One turn or mirror swaps these rows in pairs. Which row does each one swap with?
The rows were stretched afterwards, more along some directions than others.
z122: [-21.3   5.5  -3.4   9.9  -0.6  -0.6  -4.4 -19.8  10.1  -2.5  -8.2   2.9
  -7.3  -7.9  -0.1  -9.0   3.0 -11.3   1.3   3.1  19.9   1.8  -8.9  13.8
   0.5  12.0  15.6  -8.1   8.0   4.8]
z118: [-22.3  14.4 -14.9   2.2  -0.8   1.3  -1.5   0.4  14.1  -8.9  -6.9  16.9
  -1.5   6.8   7.1  -0.6  11.3 -12.6  -2.4   1.1   2.9  -3.5   2.1  -6.3
 -10.8  -3.5  -4.8 -27.0   3.2  -0.5]
z40: [  6.8  -5.7   9.8   7.7  15.9   0.6  -7.6 -14.1  -3.7 -14.3  -3.2 -12.2
  -2.6 -12.7  -9.4   2.4  18.2  -3.5  -1.8  -6.4   3.4  11.4  -1.2   8.1
   5.0   2.9   1.3   4.9   7.6   3.0]
z878: [-31.5  14.2   3.8  17.2  16.6   2.7   4.7 -16.8   8.7  -0.6  -8.3  -1.7
  -7.3  19.4  -0.3  -8.9  11.8   0.7   3.0  11.5   7.3  -4.9 -22.3  15.9
   2.6  10.4  10.2 -17.8  -5.0  13.4]
z431: [-26.5   4.3  10.1  16.0   9.0   3.0  13.3  -8.9   3.9   1.3  -9.9  -2.1
  -2.7  17.8   4.1 -10.3  10.9  -4.7   0.2  10.1  -0.2   2.5 -17.9  13.7
   3.6  11.6   7.9 -11.2  -6.6   5.2]
z243: [-36.6   5.3 -14.9  -3.5   0.2   4.2  -3.8  -7.0   2.5 -16.7  -2.4   3.9
 -10.8 -12.4 -13.2  -5.8  15.1 -11.9 -17.3   2.5 -11.2  -5.3  -1.0  -0.4
  -1.2   0.3   0.8 -26.6   5.5  -2.6]
z423: [-23.3  10.1   3.6   2.2   5.5  11.3  -1.1 -18.2  15.2  -5.1 -13.5   2.2
   1.0   5.2   3.4  -6.4   6.9  -3.2   4.0   1.6   0.5  -9.2  -3.8  12.0
  -3.2   7.5  13.1 -18.6  -5.9   8.7]
z289: [-31.9   8.2   4.5  16.1  16.2   6.1   2.8 -16.1   4.1   0.0  -4.7  -4.0
  -9.2  10.4   2.7 -12.5  19.6  -0.5  -6.7  14.7   3.2  -6.2 -19.5  11.4
   7.2   9.1   8.8 -14.4  -8.2  13.7]
z187: [-26.2  10.0   9.9   9.7  10.5   4.8   6.5 -18.7   5.3   2.2  -9.9  -5.3
  -6.2  12.0   8.3  -4.4  16.4  -2.6   2.1  11.2   5.5   2.7 -18.6  15.6
  -5.3   3.7   7.6  -9.4  -9.4  11.2]
z391: [-30.4  13.6   8.7  14.1  12.7   0.3  12.6 -16.1   8.8  -2.0 -11.0  -3.0
  -1.5  18.0   7.6  -6.5  13.2  -7.1   1.6   8.6  -2.0   8.0 -20.5  14.4
  -2.9  13.3  13.8 -12.4  -5.6  13.0]
z204: [-10.7  17.4  -0.1  -8.2  -8.5   1.4  -5.6 -21.7   0.5  -2.0   6.2  -0.9
 -14.2   2.5   0.2  12.3  16.5  -7.7   1.4   3.9  12.1   5.4 -11.0  -1.7
   1.0   9.5   5.3 -15.1  17.7   1.6]
z690: [-21.4   9.6  -5.4   1.9   9.5  11.4   0.2 -20.1  15.1  -5.7  -6.0  -5.1
  -0.3   0.3   2.3  -4.6   6.6 -10.7  -1.3   2.9   0.5  -5.3  -0.2  11.7
  -4.2  12.6  13.3 -19.6  -1.8  16.7]
z557: [-16.8  16.2 -18.8   6.5  -5.7   1.5   4.4 -12.4   1.0   3.6   4.7   0.4
   0.8   3.8   7.2   2.5   6.1 -16.7  -5.7  -0.2  -2.6   3.7  -2.1 -11.4
  -0.5  16.8  13.2  -8.1   8.0  14.1]
z555: [-41.1   9.5 -14.3  -2.4  -0.6   6.0  -5.9 -12.0   2.3 -11.2  -2.8   1.9
 -14.2   1.6 -14.0  -3.7  19.0 -10.0 -18.0   1.8  -8.3  -8.6   0.6   1.5
   3.1   3.6  -3.1 -27.1  -0.9  -1.8]
z745: [ -4.6  -0.3 -14.5   0.5   0.1   6.8   2.8  -9.2  15.9  -0.5  -4.4  -2.1
  -7.9  10.4 -19.7  -7.4   8.7 -11.2  -6.9   3.2   3.9  -2.8  -1.8   6.8
  -7.8   0.0  13.4 -19.3   5.0   1.4]
z961: [-21.9  20.0 -19.2   2.9  -0.9   2.8  -2.4  -5.1  10.8  -9.2   1.0  10.7
  -5.2  10.3   4.2   4.3  16.4 -16.7  -1.7  -0.8   5.5  -3.1   3.2  -4.8
  -5.4  -1.6  -2.9 -24.4   5.4  -2.1]
z935: [-26.4   2.4 -26.0   9.0   4.6  11.9   6.8  -7.1  -0.3   2.2   8.7  -4.0
 -18.7  -6.5 -16.7 -10.1  13.6 -15.7 -14.4 -11.9  -5.7  -2.5  -4.2   9.1
  -5.7   9.5  15.9 -26.6   6.3  -1.2]
z299: [-16.7  15.6 -15.7  -0.2   6.9  -4.3  -4.3  -2.7  15.4 -10.2  -6.5   9.7
  -4.7  14.8   4.1  -0.8  19.3 -11.6  -0.5  -1.7  -1.1  -1.2   3.7  -9.3
  -8.8  -2.5  -2.0 -21.9  -1.7  -1.8]
z883: [  2.9  -2.9 -14.7   4.0   0.9   8.7   3.7  -7.5  13.9  -1.6  -5.4  -3.6
  -8.5   6.0 -13.4  -3.7   4.5 -15.5  -8.0   2.1  -1.0  -1.6   2.7  11.7
  -7.7   5.0  17.3 -17.6   7.2   3.3]
z886: [-25.5   1.8 -26.0   9.0   6.6   8.3   8.9  -7.7   1.0  -0.8   6.3  -4.0
 -14.4  -8.2 -17.4  -4.7  13.7 -17.9  -9.2 -14.0  -4.9   2.2  -5.8  11.3
  -8.9   8.0  16.8 -26.6  10.5   0.5]
z990: [-18.9  11.6  -0.5   6.0  -4.7  -3.0  -2.1 -18.0  13.4  -3.5 -15.1   2.2
  -2.9  -1.6  -0.2  -8.3   4.0 -12.8   2.2   3.8  12.9   7.6  -9.1  13.0
  -6.8  14.5  20.1  -9.1   7.8  13.8]
z639: [-27.1   4.0 -14.5   1.1  -1.9   2.0  -2.2 -12.0   2.9  -3.1   9.3   7.1
 -13.2 -13.2   6.9  -6.1  11.3 -12.3  -8.3  -6.7   7.6  -0.3 -13.9   1.1
   2.4   2.1  -6.3 -19.9  -3.8  -2.4]
z776: [-19.8  -6.0   5.3   1.7   7.2  13.7  -5.7  -9.9   3.2  -7.1   8.0  -5.7
 -18.9   0.0  -8.4  -4.3  29.7 -11.7  -2.8  -5.1  -8.8  -1.9   2.7  12.8
  -6.9  -3.0  -6.3 -27.4   8.0  -7.5]
z303: [-28.5   6.9 -17.3  -3.9  -4.8  -7.3  -0.2  -4.4  -0.8 -10.4   5.4   3.1
   2.3   0.0   6.0  -1.1   9.4 -18.9  -6.9 -12.8  -9.9   0.9  18.9  -2.4
 -12.2   1.4  -2.7 -20.1  -0.7  -0.7]
z572: [-2.4 -6.4 11.0  2.7 11.4 -1.3 -4.3 -6.5 -2.8 -8.2 -6.3 -5.7 -2.5 -9.6
 -3.6  7.9  7.0 -5.7 -4.9  1.9  1.6  5.6 -6.6  3.4  9.6 -1.7 -5.7 -0.8
  7.0 -3.7]
z379: [-17.2   7.7  -0.2  -0.5   4.2   6.9   1.3 -24.9  -2.0 -15.9   7.0 -11.7
 -13.0  -9.5   0.5   2.8  30.3 -11.6  -3.3   6.0   7.5  -7.1  -5.9  18.8
  -3.8  -2.5   3.4 -12.4  -7.1  11.8]
z727: [-20.6   6.1   0.6   5.9   1.9  -9.1  -2.7  -4.9  12.3  -5.7 -13.1   9.9
   1.3  -5.1  -6.3 -14.6  -6.8  -9.2   2.2  -7.3  10.9   4.6  -7.5  16.9
 -12.7   6.9  13.7 -16.8   7.3   3.7]
z98: [  1.7  -3.4 -13.0   0.6   1.9   8.7   1.2  -8.6  13.6  -1.0  -6.0  -5.0
  -8.6   7.0 -16.6  -6.5  10.6  -9.8  -4.9   8.1   5.7  -5.4  -0.5  10.7
 -10.5  -1.6  12.0 -17.4   7.8   0.5]
z716: [-40.6   6.9 -15.5  -1.1   4.0   1.4  -1.4  -5.9   5.8 -10.0  -5.3   2.9
  -9.5  -0.6 -10.9 -12.3  12.9  -5.7 -19.0   3.7  -6.8  -7.7  -0.5   2.6
   4.7   8.4  -0.9 -25.6   1.0  -1.5]
z406: [-19.4   9.9  -3.7   5.7   7.6   1.8   3.5 -19.1  -2.8 -13.6   6.9 -10.8
  -9.5  -8.9  -0.4   7.0  22.3 -17.9  -2.6  -9.4   2.5   5.5   3.7  17.0
  -2.4   2.8   2.9 -11.6  -7.1   7.0]
z405: [-18.3  16.9 -19.9   3.6  -0.3   1.8   1.0 -12.6   2.9   2.8   5.6   1.9
  -0.5   7.6   3.9   2.1   6.1 -11.8  -2.7  -1.6   2.1   5.3  -2.6 -15.7
   0.7  18.2  12.8 -14.9  10.7  12.7]
z209: [-22.3   9.0 -10.2  -0.2   2.5   6.5  -1.3 -19.5   7.9  -0.7  11.2   3.6
 -16.6 -11.9   6.9  -5.6  16.1 -11.1 -11.2   0.0   4.4  -3.2 -24.3   7.0
   1.2   3.3  -1.6 -15.0   1.3   2.1]
z626: [-20.6   1.7 -17.3   9.7  -2.6   8.0   2.2 -24.0   3.6 -18.5  19.0  -2.7
  -6.1   5.6 -10.8 -13.1  20.4  -2.8  -6.9 -11.2  -4.1  -1.9  -2.0  10.0
  -0.8   8.0  13.3 -10.5  -2.2   2.3]
z975: [ -5.7   1.7 -17.5  -4.5  -6.0   1.9  -4.2  -9.9   3.0  -9.9  17.7  -5.4
 -14.5  -6.6 -11.2 -14.5  29.5 -16.1 -19.6  -5.8   0.1  -1.9  11.7  -2.9
  -5.4  -4.5   3.4  -6.0   4.7   5.7]
z968: [-18.7   8.4  -7.7  12.9   5.1  -7.3  -4.2  -6.1  10.3  -6.4  -8.4   6.4
  -2.3  -5.9 -11.6 -14.7  -2.0 -12.9   3.8  -2.5  12.4  -3.5  -5.2  13.6
  -4.4   7.5  18.2 -11.3   7.2   6.1]
z994: [ -1.1  -8.9  16.1   5.8  17.9   3.1  -4.3  -9.2  -3.4  -8.3  -1.4 -14.7
  -5.3  -4.5  -7.9   2.3  12.0  -4.7  -1.4   4.0   2.6   9.3  -5.7  15.0
  10.9   6.2  -1.4  -0.3   5.8   1.4]
z588: [-41.2   5.5 -17.3  -3.0   2.8   0.9  -0.8  -9.8   0.8 -14.0   1.3  -0.8
 -11.4  -2.3 -12.2  -7.8  20.8  -9.0 -19.3  -1.4 -12.0  -3.1   2.2   4.1
   0.1   6.0  -0.5 -25.0  -1.0  -5.0]
z7: [  0.9  -3.1 -16.0   2.7   4.7   7.0  -2.1  -5.3  13.6  -3.0  -5.0   0.5
  -7.9   8.4 -19.0  -4.3   5.7 -14.6  -2.8  -0.3   2.7  -0.3   0.8   4.3
  -9.0  -1.4  13.1 -17.5   6.8   0.1]
z310: [-13.8   9.5   0.6  12.2  -0.2   5.1  -5.1 -16.2   6.8   0.3  -3.4   3.3
  -4.5  -4.8   0.1  -2.9  -0.2  -8.1   1.5  -4.5  15.8   4.7 -10.0  12.6
   1.2  14.9  19.7  -4.4   9.3   4.3]
z760: [-20.3  17.8   2.4  -1.4   9.9   5.5  -1.6 -20.0   3.4  -4.5   4.0  -5.9
 -16.9  -1.2   7.8  10.6  24.5 -15.8   1.8  -6.9  -0.4   3.9  -3.4  15.5
  -1.8   7.0   7.0 -12.5  -8.6  12.7]
z382: [-15.0   6.0  -5.0  13.2   4.3   2.2 -10.3 -15.9  11.8  -2.4 -10.4   7.1
  -3.8 -10.4   2.8  -8.3   3.9 -14.0  -0.8   1.4  18.0  -4.9  -4.1  11.8
  -2.7  10.1  20.5 -10.5   6.4   9.8]
z154: [-20.9  10.8  -8.8  -1.8  -7.8   4.8  -0.5 -15.6   5.5   1.3   7.7   5.4
 -12.9 -12.4  11.3 -10.5  14.0 -15.4 -11.7  -4.9   9.7   0.0 -14.2  -0.1
  -8.0   1.5  -1.0 -16.9   2.5   6.3]
z627: [-15.9  15.1  -1.8  -5.6 -13.8   3.9  -5.9 -19.5   4.2   4.9   7.7   1.8
 -15.6   6.6  -0.4  11.1  13.5  -8.0  -4.4   4.6   3.3   0.1 -15.2  -4.0
   7.1  10.6  -2.7 -16.2  15.5  -4.2]
z191: [-20.0  11.3  -0.7  -2.1  -7.4   7.3  -3.8  -2.9   5.2  -9.5  12.1   1.2
  -3.6  13.6   0.0  -1.7  11.6   0.1  -1.7  -3.6  -7.5  -3.7   4.3  -0.4
   4.3   5.5 -12.4 -22.3   7.0  -1.8]
z116: [ -0.9  -4.0 -13.7   4.0   3.1   7.1  -1.6  -7.1  13.8   1.5  -7.4  -0.7
  -8.2   9.2 -12.5  -2.2   3.4 -14.5  -4.0   9.5   0.6  -1.0  -3.4   5.6
  -4.2   4.3  17.8 -15.1   7.7   3.1]
z772: [-22.9   5.7  -2.7   5.1   4.8   9.7   1.2 -22.6  12.1  -5.7  -6.1  -9.5
  -1.2   7.5  -1.9  -8.5   7.3  -7.3   0.8   7.0   2.7  -5.4  -0.5  15.3
  -0.2  16.4  10.1 -21.6  -2.0   9.2]
z508: [-19.7  -3.4   1.5   0.2   6.3  10.8  -8.6 -10.3   3.8  -2.9   2.3  -4.6
 -20.7   1.2 -11.9  -2.5  32.3 -10.3  -4.7  -2.8 -10.2  -3.1  -0.8   3.3
   1.3  -0.7  -3.2 -26.6  11.3  -5.5]
z484: [-20.0  12.8 -20.7   4.6  -1.0  -4.1   1.3  -9.0  -1.6  -0.4   0.9   6.6
   3.3   5.2   4.2   2.2   7.0 -11.0   3.1  -2.0   2.4   6.1  -0.4 -12.8
  -0.1  12.1  15.6  -9.1   3.0   7.9]
z520: [ -8.8  -2.7 -26.3  -0.3  -0.7   1.4  -2.1 -12.9   4.8 -17.0  14.5  -0.1
  -9.4 -14.2 -11.7 -13.1  29.1 -22.9 -19.0  -7.4   0.0  -3.9  12.8  -0.6
  -6.5  -7.2  11.1 -11.0  -1.9   6.4]
z163: [-26.5   4.0 -24.8  10.7  10.6   8.2   8.0 -12.4   3.1  -1.8   0.6  -8.5
 -16.8  -4.5 -11.4 -13.1  15.9 -14.7 -10.9  -8.8  -1.9  -1.3  -6.6  12.8
  -8.8  10.2  20.0 -26.0   4.8   6.2]
z753: [ -5.7   0.9 -18.6   2.2  -2.7   2.3  -9.2 -11.5   4.7 -11.5  20.3  -2.7
 -13.4 -10.5  -6.6  -8.0  25.7 -21.6 -18.7  -9.9  -4.3   0.4  13.3  -2.7
  -6.8  -2.3   5.7  -5.2   2.9   7.8]
z810: [-31.5   8.2   4.9  15.9  14.0  -1.3   5.2  -9.0   6.9  -6.2  -8.2   3.8
  -4.6  16.9  -8.4 -15.2  11.0  -0.6   2.2   7.0   0.1  -6.5 -20.0  11.8
  -4.3   2.1   5.7 -21.0  -8.2   6.0]
z644: [-14.9  18.4  -7.6  -2.5  -6.1   3.5  -4.2  -1.7  15.1  -8.8  -4.7  12.8
  -4.1   8.7   6.9   3.8  17.1 -12.7  -1.1  -0.6   1.2  -0.7   4.5  -6.9
 -12.1  -7.0  -6.7 -23.1   6.5  -2.3]
z674: [-38.9   9.0 -19.6  -3.0   0.8   0.8  -6.1 -10.2   6.6 -12.0  -3.0   7.6
 -14.6  -3.4 -12.8  -3.7  16.5 -12.8 -15.4  -5.1 -11.1  -5.7   0.1  -4.5
  -3.3   4.4   4.0 -26.9  -2.1  -3.5]
z678: [-25.5  12.1  10.9  12.6  14.2  -3.7  10.7  -0.8   6.6  -5.1  -5.8   2.6
   0.3  12.3  -0.4 -12.6   6.4   1.0   2.2   1.2  -0.5   6.0 -20.9  15.5
  -5.7   3.5   3.7 -15.8  -1.8   9.0]
z914: [-42.3  10.5 -10.3  -6.9   1.0  -0.7  -6.0  -7.2   8.1 -10.4  -6.7   6.3
 -13.9  -1.9 -12.0  -6.4  14.5  -7.3 -11.2   1.1  -7.6  -4.6  -4.0  -0.3
  -5.0   1.0  -0.9 -33.3   0.1  -6.9]
z815: [-26.3   9.7  -5.3  -1.7  -6.6   8.7   0.4 -17.5   7.8   2.0   7.1   6.5
 -11.9 -11.8  10.9 -11.0  13.9 -16.1 -12.5   1.9   1.2  -0.5 -15.6  -1.3
  -2.8  -0.6  -2.1 -18.4  -0.4   0.9]
z189: [-26.9   8.4  11.0  15.4  12.9   4.7   5.2 -15.8   5.7   1.1  -7.7  -0.3
  -9.0  14.3   7.3  -2.6  16.4  -2.9   0.6   8.7   0.4   2.4 -20.4   9.8
   3.4   6.7   4.4  -7.1  -9.2  10.7]
z876: [-14.2  13.4  -1.8  -1.8  -4.6   0.5 -12.9 -14.7  -0.9   7.8   7.5   0.9
 -18.8   8.7   0.7  12.0  15.8 -13.8   2.2  -1.7   5.9   0.3  -4.4  -6.3
  12.0  14.7   4.7 -11.6   8.5  -3.9]
z226: [-17.3  15.4 -12.7  -0.3   5.6  -1.3   0.5  -4.2  13.5 -13.0  -4.0   4.7
  -4.9   9.3  -0.2   3.4  19.0 -10.8   1.5   6.6   1.5  -1.0  -1.0  -4.3
  -7.1  -4.3  -1.5 -21.5   5.8  -1.6]
z843: [-18.3   6.7   6.3   3.2  -2.8   0.6  -3.8  -7.9   5.5   5.1 -10.0  -1.7
  -6.5  12.1   6.7   6.2  13.9 -20.6  11.7  -4.8 -10.4   9.6  13.7  -0.8
  -9.7  -3.6   4.3  -9.7   4.7   0.0]
z246: [-18.4   0.4  -5.4   4.3  -8.8  -2.9  -0.1 -14.4   9.6  -1.6 -14.7   2.0
  -4.2  -6.1  -2.4 -14.7   4.9 -12.0  -1.8   7.7  14.8  -0.3  -7.8  15.8
  -5.2  11.0  15.0  -7.9   3.7   8.9]
z140: [-22.8   3.9 -19.3   8.8  -7.7  11.8  -1.3 -25.4   2.7 -10.9  20.5  -4.2
 -14.5   5.4 -11.7 -11.2  26.5  -3.0 -11.8  -8.4  -1.2  -3.6  -1.9   8.7
  -1.6   8.1  12.4 -18.0   4.0   1.9]
z686: [ -0.8  -1.4  13.8   6.0  12.2   0.0  -8.3 -10.2  -5.3 -10.4  -4.5  -7.9
  -7.6 -11.8  -9.0   6.1  12.0  -8.8  -0.6  -4.8   8.2  12.5  -0.9   3.1
   4.8  -2.3  -3.3  -2.9   7.2  -1.0]
z748: [-24.4  12.7  -8.1  15.4   3.3  -0.7  -5.8 -13.5   9.9  -0.8  -8.7   9.1
  -4.9  -4.5  -2.6  -6.0  -4.4 -15.7   1.8  -2.1  15.0  -2.0  -6.8  12.1
  -2.1  12.6  21.9 -13.6   6.0  10.6]
z168: [-11.5  17.2 -12.9   2.1   9.2  -4.6  -0.3  -0.1  12.0 -16.3  -2.3   9.5
  -0.3   3.2   1.0   5.3  16.0  -9.6  -1.1  -4.7  -1.1   0.9  -0.8  -3.8
 -11.6  -5.2   2.8 -16.1   4.0  -0.1]
z818: [-27.6   3.0 -26.1   6.2   8.2   9.7   8.1  -8.3   1.8  -1.1   5.2  -6.4
 -17.8  -5.6 -18.0 -12.2  14.2 -15.7 -12.8  -9.2  -5.4  -1.3  -8.0   9.4
  -7.7   5.8  14.2 -27.5   8.9   1.3]
z780: [-21.5  -1.4   8.0   4.3  10.1  11.6  -4.8 -15.5   4.3  -8.2   9.7 -14.7
 -19.0   2.4  -7.1  -7.7  31.9  -7.5  -6.5   0.4  -7.2  -2.1   0.0  12.0
  -3.9  -0.5  -6.9 -26.1  11.5  -3.9]
z152: [-14.7   5.2   2.8   8.1   3.3   6.2  -3.1 -11.0   7.2   3.0  -4.1  -5.5
  -8.4   7.5   5.1   6.7  18.3 -22.1   3.7  -6.6 -10.1   5.3  16.3   9.4
  -9.2  -2.3  11.3  -9.8   3.4   2.4]
z661: [-26.2   2.3 -29.0   5.0   1.3   6.9  10.1  -9.6   1.1   4.6   4.6  -8.7
 -20.7  -2.1 -12.4  -9.0  14.6 -16.0 -12.3  -4.3  -6.1   0.7  -6.2  11.2
  -6.7  13.7  14.7 -30.5  11.4   1.7]

z644 is swapped with z588
z226 is swapped with z674
z815 is swapped with z40
z154 is swapped with z994
z191 is swapped with z303
z843 is swapped with z626
z990 is swapped with z391
z878 is swapped with z748
z168 is swapped with z914
z661 is swapped with z883
z246 is swapped with z431
z818 is swapped with z7
z727 is swapped with z678
z118 is swapped with z716
z557 is swapped with z772
z484 is swapped with z423
z243 is swapped with z299
z204 is swapped with z760
z776 is swapped with z975

